(in the rows, 128 means zero)
The rows of R fall into 4 groups, and each row is roughly a mix of its group's hidden directions.
R (132 x 10):
[[107 120  55 167 125 153 126 116 158 140]
 [ 97 101 150 107 158  96  83 111  92  97]
 [153 132 182 164 137  81 150 141  97 150]
 [145 154 123 101 123 123 126  90 200  99]
 [ 99 136 121 129 130 169 167  90  68 136]
 [101 111 167  70  96  96 148 107 126 107]
 [116 117 186  69  93 101 132 121 136 116]
 [107 149  76 149 107 177 106 141 166 147]
 [148 126 112  87  77 173 143 164 140 151]
 [ 73 142 159  78 124  93 124 105 144 106]
 [119 150  71 156 112 184 116 149 152 137]
 [158  91 100 181 138 161 128 158  97 145]
 [143 117 123  78  77 176 136 161 138 145]
 [108 116 167  77  79 101 145 103 112 108]
 [139  96 109 197 134 142 137 145  86 152]
 [142 145 165  99 134  93 135  79 168  93]
 [122 143 125 103 160 145 197 106 170 124]
 [131 101 178  85  90  82 149 125 128 115]
 [151 131  91 181 151 178 107 146 117 152]
 [163 140 161 181 146 105 169 124 113 163]
 [ 89 142 142 111 122 149 179  81  87 135]
 [172 161 140 148  98 152 180 136 118 164]
 [127 147  63 162 117 159 120 136 172 145]
 [128 138  76 155 106 180 111 153 162 148]
 [136 120 186  97 146  94 140 126  77 104]
 [123 114 121  82  86 184 144 168 125 137]
 [125 106 145 148  98 100  82 172  83 110]
 [ 97 142 143  57 110 109 143 102 151 101]
 [129 174 146  70 122 118 143  96 163 101]
 [ 97 143 146 125 143 158 157  81  69 129]
 [154 122 187 100 144  91 143 130  81 112]
 [148 150  86 129 144 122  80  85 172 111]
 [131 147  77 134 149 111  84  87 169 112]
 [118 119 116 151 187 113 157  77 153 152]
 [110  97 181 138 126 109 132 172  76 125]
 [134 131  68 166 116 174 114 141 160 150]
 [153 144  91 181 165 166 119 151 136 155]
 [155 145  79 143 121 157 191 139 134 154]
 [145 156  75 140 168 138 136 147 180 106]
 [100 105 133 123 106 142 118 178  62 144]
 [139 160  75 128 144 134 119  77 175 120]
 [156 139 103 147 175 122 178  80 122 140]
 [132 141 146 124 151  93 120  84 198 120]
 [159 143  86 170 152 178 131 149 151 150]
 [135 112 183  97 144  77 144 116  92 108]
 [141 134  92 143  91 160 126 151 188 159]
 [134 113 129  84  75 179 143 161 126 145]
 [116 125  82 187 161 164 112 137 106 145]
 [104 159 161  73 131  99 140 102 152  91]
 [124 145 144  74  99 117 120 113 184  90]
 [183 143  85 122 125 168 176 131 133 114]
 [171 112 134 126 126  87  89 177 166 122]
 [177 160 131 158 106 153 175 136 112 163]
 [154 121  92 167 140 149  81 178 144 141]
 [117 109 112 152 133 130 117 175  62 163]
 [148 166  94 164 138 167  86 153 161 132]
 [145 126  88 102  99 195 138 159 133 145]
 [169 106 130 136 130  94  92 174 176 116]
 [136 119 185  94 144  75 133 121  93 110]
 [118 138 105 107 149 157 185  98 175 151]
 [146 136  89 185 169 140  88 154 132 137]
 [103 128  81  84 108 167 108 123 168 104]
 [114 129 138 113  73 141  84 180 154 116]
 [118  89 169 125  78 112  90 121  88 127]
 [122 154  71 157 118 159 104 137 178 145]
 [103 129 168  73 113  76 129 120 150 105]
 [ 89 102 151 135 128 113  54 130 128 157]
 [137 135  77 142 178 129 152  82 156 148]
 [165 130  92 171 150 167  99 161 152 142]
 [168 169  99 110 114 184 161 126 144 129]
 [163 168  90 148 161 154 154 158 158 112]
 [ 85  98 121 124 128 151 121 156  65 160]
 [148 138 186 160 148  86 151 111 116 163]
 [ 97 116 171  76 108 104 161  91 118 126]
 [103 119  67  99 110 171 107 144 155 108]
 [ 87 146 110 135 136 156 168  73  93 134]
 [149 141 134 181 141 142 141 128 105 197]
 [ 98 120 175  84 106  99 160  95 103 120]
 [163  99 136 119 120  75 102 170 169 122]
 [ 85 115 191 102 127  99  86 127 128 123]
 [157 135 180 182 128  94 141 151 116 155]
 [165  92 104 181 122 148 132 162 100 156]
 [104 121 180  84 110  88 147 107 103 104]
 [165 157  96 147 115 163 183 125 140 160]
 [156 138 178 167 144  81 159 126 120 157]
 [121 154  79 155 114 161 112 130 188 148]
 [113 145  79 152 107 185 108 143 161 147]
 [101 120  74  83 113 174 112 127 136 100]
 [153 144 117 180 112 130  88 164  80 124]
 [122 137 139 181 169  75 115  90 120 121]
 [140 112 178 119  74 134 116 137  75 144]
 [ 86 109  78  86 133 161 113 112 151 100]
 [112 127 130  87 143 142 186  91 173 136]
 [137 153 137 104 124 116 128  88 205 115]
 [119  78 171 112  79 120  97 146 102 134]
 [101  85 174 102  80 118 126 123  96 148]
 [116 144 162  67 106  85 128 106 160 112]
 [ 96 152 163  89 131  78 117  94 153 107]
 [ 93 101 137  98 113  96 187  93 113 123]
 [121 139 177  67  96  97 131 114 152 117]
 [ 97  93 151  86 102 104 180 122 103 115]
 [115 128  75 180 148 172 115 135 109 153]
 [119 147 112  99 142 153 194 100 165 149]
 [129 126 180  97 145  70 151 100 107 113]
 [133 119 122 182 119 120  81 170  83 125]
 [173 161 126 155 143 149  71 155 150 143]
 [161 165  76 141 137 127  82 111 160 107]
 [110 124  63  95 114 175 114 132 148 103]
 [182 154 114 151 132 171 181 124 115 119]
 [183 159  83 134 125 170 164 128 139 128]
 [149 158 141 118 120 124 155  90 201 125]
 [ 94 109 135  87 116 120  69 137 127  81]
 [162 121 103 143 120 108  89 168 188 135]
 [151  98 104 180 120 170 125 150  94 162]
 [125 138 106 143 185  91  99 162 149  91]
 [112 122  78  83 115 171 104 122 127  86]
 [137 118 193  91 137  97 138 134  85 107]
 [179 159 112 103 104 161 181 130 142 120]
 [ 99 102 108  98 152 113  81 112 129  71]
 [132 158 103 119 155 158 183  92 165 141]
 [130 148  77 117 135 109  88  87 174 110]
 [109 140 125 180 169  75 105  97 127 129]
 [158 169 118 149 129 169  78 166 151 138]
 [130 166  97 138 189 137 171 120 159 123]
 [ 99 148 113 145 148 161 163  74  85 130]
 [ 86  85 168 105 129 106  80 153 123 125]
 [112 140  61 162 118 163 127 119 167 147]
 [121 159 175  70 109 106 141 103 153 107]
 [ 90 145 134 123 138 159 166  86  72 123]
 [146 118 152 160 101 121  83 164  73 122]
 [109 104 130 146 136 140 157 151  56 162]
 [117 138  73 162 116 158 112 126 184 148]]

One row of each group comes first, with its name. Which group is each row after those in?
[114 103 123 108 171  95 107 102  91  78]	(47)
[155 153  93 162 141 154  73 162 147 133]	(61)
[162 178  96 140 135 183 164 117 132 128]	(33)
[129 154  70 134 134 122 111  75 168 110]	(16)

[160 147 134 167  87 146 121 157  70 124]	(16)
[131 122 126 138 187 120 155  65 101 136]	(47)
[141 131 126 141 177 110 183  74 126 144]	(47)
[116 117 158 155 158  59 130  97 115 104]	(33)
[157 114  76 182 142 161 132 154 111 146]	(33)
[101 124 172  88 110  82 135  93 104 103]	(16)
[144 113 189 103 149 100 134 129  77 104]	(61)
[147 151 103 119 132 119 115 103 207 106]	(47)
[149 117 180 114  79 143 112 122  82 155]	(16)
[ 96  89 189 108  93 111 110 138 108 142]	(33)
[174 162 137 118 125 102 145  97 181  95]	(47)
[171 163 100 165 115 153 117 147 129 180]	(47)
[ 98 144 117 138 144 166 161  84  72 127]	(61)
